Rows are one point carried round by a steady rotation, each followed by how many steps it has turned.
The counts run from 0 to 255.
[ 85 138 108  90 127  90 164 123 114  73 172 141 121 126 152 118 157 111
 128 116 162 130 194 106 143 146 110 142 117 147 148 137  97 118 102 141
 148 126 128 122 130 130 112 145 160 180 118  74 125] | 210
[ 94 169 102  88 136 144 110 169 107 151 185 103 144 105 144 144 153  84
 176 129 121 125 156 120 153 119 170 147 132 146 145 171  91 134 150 158
 109 119 183 139 142 131 133 122 151 134 150 144 149] | 98
[119 169 168 134 158 138  88 125  76 148 149 115 136 151 114 131  90  98
 143 143  97  95 148 159 146 102 138  94 129 132 136 145 105  98  91 107
 147 104 180  95 138 105 148 131 162  80 163 133 116] | 192
[ 94 140 137 108 109 154 142 215 163 170 129 160 154 138 116  99 138 106
  94 124 138 103 146 136  99 131 147 153 115 119 148 155 134  97 134 145
  77 121 132 118 128 108 105 138 101 157 120 184 120] | 244
[117 138 155  99 101 126 134 116  97 158  87 147 121 154 133 110 105 126
 102 119 145  91 114 110 130 109 148 121  83 112 179 162 165 125 134 153
 120 131 176 145 169 151 183 140 138 144 135  86 154] | 85
[104  72 136 125 149 102 117 142  97  91 194 125 110 136 145  86 137 111
 153 136 141  92 155  74 154 126 132 163 141 159 156 145 118  75  81 112
 161 132 153 115 144 148  99 134 145 160  91 116 117] | 138
[ 97 109 143 119 123 168 166 167 122 142 101  98 147 130 107 131 123 107
 156  92 121 112 153 102 108 145 166 144 122 160 100 154 152 155  85 113
 145 116 148 107 135 104 211  93  97 101 170 121 128] | 112
[110 104 135 118 157 125 120 166 107 130 132 101 209 128 130 110 102 130
 145 112 125 102 116 101 128 142 108 139 109 173 151 113 156 162  85  91
 132 152 160 114 124 180 167 123 107  65 150 133 126] | 220
[132 126 162 135 111 118 133 134 114 104  98 130 150 136 124 112 138  70
 101 141 164 110 140 139  94 166  93  92 145  97 184 152 179  99 125 130
 139 150 148 150 118 156 158 173  87 164 124  93 116] | 14
[137 133 129 126  97 116 142 144 152 113 142 112 147  55 141 105 178 153
 118 127 120 140 154  95 169  87 146 130 143 112 111 167  79 118  91 152
  91 136 110 129 125 190 130 144 134 111 110 118 166] | 130
[ 95  89 130 153 135 129 155 176 158 157  90 140 140 102 121  90 104 107
 145 147 155 140 160  85  92 160 164 148 140 133 131 152 170 127 118 111
 155 138 119 157 139 153 136 151  91  98  71 130 122] | 108
[123 172 152  96 121 106  96 111 134 169  88 155 143 129 149 117 130 156
  79  91 139 100 112 148 126 101 155  87  82 143 154 120 116 106 136 149
  92 133 163 116 154 149 149 105 149 126 137 110 189] | 157
[126 125 155 117 139 139 133 171 149 143  92 111 195 137 107 107 109 119
 111 112 132 109 112 143  68 150 124 150  58 139 127 130 155 140 121 114
  90  83 162 128  88 118 145 115  87 138 107 136 116] | 149
[150 146 139  93 103 106 124 174 128 108  98 112 119 136 137 112 125 130
 115  53  81 153 159 145 101 132 134 144 139 104 160 137 120 107  88 147
 173 101 114 106 131  98 124 103  89 141 102  79 183] | 8
[138 169 117  95 109  75 138 119 117 109 111  97  95 129 128 111 152 140
 119  68  99 139 173 114 102 123 119 134 116 137 169 145 117  91  79 140
 178  94 101 103 141 108 133 121 103 136  96  88 175] | 7
[130  94 167 166 143 131 142  98 139 128 133 128 153  94 114 144  95  99
 168 118 140 118 155 134 100 142 171 116 141 161  99 129 114 105 189 165
 162 133 149 140 142 117 156  98 137 172 177 138 163] | 32
[122 107 126 142 163  69  86  91 137 113 169 110 130 126 129 105 106 110
 123 128 120 149 172 129 128 100 110 137 134 142 133 134  76  75 113 149
 144  84 117 136 116 144  63 142 146 173  71 119 124] | 65
[103 113 112 150 137 103 150  96 170 147 142 102 121  87 146 122 120 137
 175 108 156 140 168  72  89 106 163 102  99 183  93 142  86 114 146 141
 163 123 109 125 132 154 142 127 145 137 134 107 159] | 34
[123  73 140 119 118 145  83 168 138 154 124 127 134 152 131 135  81  64
 116  95 110 147 162 153  82 153 138 172 170 118 144 149 131 110 141 151
 167 105 125 139 137 121 102 100 102 169 114 117 123] | 176
[ 89 160 127 131 127 126 150 144 142 150  81 151 179  94 119 119 100 132
  94 106 146 151 159 152 129 130 152  80 107 117  75 140  75 186 113 124
 113 110 124 124 103  86 166 151 126 117 132 160  95] | 186
[136 147 183 164 114 159 150 118 145  94 141 116 163  75 109 139 154 111
 128 135 124  90 139 167 123 123 153  84 140 114 114 144 121 117 139 143
  71 133 143 154 120 161 179 125 144 148 200 112 135] | 127
[ 99 122 108 111 135 113 129 176 152 134 147 109 143 115 141 102 152 177
 114  69  90 124 152 123 123 155 159 100  94 187 132  89  91 164 104  91
 147 110 109 117 159 137 151 119  97 114 129 131 135] | 75
[139 124 166 107 104 110 135  67  96 129  69 157 124 136 110 103 112 112
  86 119 154 112 136 114 140 127 130  98 111  85 167 161 174 124 136 155
 132 131 162 171 171 141 194 148 116 166 142 104 142] | 86
[129 113 116 135 147  96 129 146 126  95 175 109 144 109 128 106 155 141
 112  77 105 117 157 129 133 180 138  75 118 187 119  86  82 166 104  88
 182 114  98 133 135 128 151 138  82 148 142 129 120] | 74
[125 109 112 152 134 101 149 119 183 144  99 123 134  80 158 109 131 145
 155 113 157 159 166  74  93 120 176 130 106 162 102 164 109 122 130 157
 150 125  96 138 128 156 131 120 118 120  87 108 180] | 35
[102 155 164 131 140 146  99 138  77 174 129 122 109 132 136 104  94 110
 158 132 122 105 146 120 149  99 177 106 121 126 134 169 116 119  92 119
 124 114 193 108 165 120 167 125 172  80 148  97 140] | 193
[100 133 136 119 133 109 115 164 158 133 113 131 129  99 138 134 115 109
 131  93 114 145 180 147 121 166 170 140 204 149 164 120 121  93 131 161
 178 143 110 115 175 157 116  89 144 128 127 128 190] | 103
[127 126 149 170 141 122 160  79 155 136 150 107 130  92 129 128 102 125
 169 113 154 124 150 106 100 115 161  80 116 184  83 134  80 107 175 149
 165 122 125 121 131 121 150 117 147 168 174 122 135] | 33
[141 150 150 115 148  97  95 109  80 109 146 165 171 140 148 156 133 122
  82 101 130  91 136 154 136 125 110  83  82 147 134 113  90 138 127 121
 127 134 180 106 117 104 162 123 112 164 178 136 151] | 155
[ 97 119 163 157 122 141 132 174 157 138 121 145 146 102 109 121  83 103
 141  91 120 149 171 162 111 171 163 117 203 144 128 109  89 105 158 150
 171 127 117 130 157 127 126 109 123 158 139 143 157] | 104
[167 126 156 171 150  88  86  89 104 105 125 109 127 148 116 109 104  97
 147 146 159 121 127  97 105  91 111  92 136 122 134 172 113  51 123 128
 151 111 129 134 123 132 113 160  88 172 116  92 152] | 232
[142 144 141 127 149 132 156 158 118  88 186 103 160 115 103 139 160  98
 157 167  65 106 188 137 119 150  91 158 116 138 156 134 126  93 115 139
 139 109 115 139 100 127 111 147  89 137 132 116  86] | 205
[121 173 141 103 140  83  91 119 108 149 138 157 155 145 156 144 133 153
  96  86 131  88 132 138 131 109 125  70  65 162 156 113  91 124 128 141
 120 132 174  90 144 131 153 117 145 132 165 129 163] | 156
[102 172 106 122 144  69 146 100 106 118 144 153 120  97 124 138 155 102
 128 127 152 122 205 130 145 153 132 116 151 154 164 137 108  88 141 165
 170 138 123 141 155 138 111 148 152 155 120 142 147] | 101
[146 121 126  87 129  90  74 140  85  99 103 108 171 140 146 128 152  93
  94  81 140 117 125 107 144 123 131 142 124 117 131 175 130 149  57 113
 121 125 195 124 111 131 175 100  90 161 114 114 168] | 153
[154  80 125 100 116 121 119 113 117 116 146 110 151  81 135 122 151 114
 108 120 113 117 149  81 191  91 145 180 123  98 106 182 122 138  81 148
 100 131 152 157 124 176 162 120 112 139 155 136 135] | 58
[163 150 133 119 136 133  92 152 126 118 117  85 178  87  96 141 136  58
 132 145  95 147 152 132 138 122 121 155 170  95 155 173 140 108 133 154
 116 108 142 179  95 156 130 144  84 144 125 158 126] | 95
[171 116 129 116 122 128 134 131 103 110 160 100 133 106  85 132 180  94
 120 120  94 125 166 104 173 133 147 133 156 122 127 156 115 107 139 144
 154 141 117 154 147 132 155 123  67 188 155 176 115] | 168
[135 174 112 131 126 119 138 110 155 168 126 121 159 104 109 121 110 119
 122 151 118 144 143 120 113  88 108  89  65 139 163 156  99 115 177 167
 108 114 115 153  90 140 124 197 109 111 152 126  95] | 92
[108 182 135 107 133  92 155 137 129 143  88 136 136 153  82  64 129 141
  81 113 127 127 146 126 118 142 122  94  88 136 137 123 123 112 103  87
 117  89 116 139 124  81 121 160 107 153  82 144  93] | 78
[140 151 170 129 151 112  88 146  95 134  79 146 172 120 106 117  88  92
  83 138  86 132 166 164 136 135 120 135 155  82 129 149 148 125  77 112
 135 105 150 109 123 125 149 120 115  88 108 158 124] | 190
[144 131 116  95 125  82 135 106 109 103  88 109 157 102 120 101 112 154
 128  72 122 143 143  64 169  91 149 147 118 122 111 167 101 132  76 121
 123 132 145 110 137 134 160 114 117 120 116 127 198] | 225
[107 159 128 137 145 100 131 142 109 112 139 149 130 145 137 111 179  91
 133 140 175  97 181  87 105 132 132 116 102 140  82 175 122 110  78  81
 126 114 158 105 102  68 137 135 101 156 101 130 100] | 42
[114 102 137 140 141 111 124 123 147  96 109  89 128  88 120  90 171 112
 107 104 142 139 137 114 125 174 180 119 146 152 111 140 158 155 112 102
 141 108 130 194 157 158 175 101 111 186  90 100 145] | 72
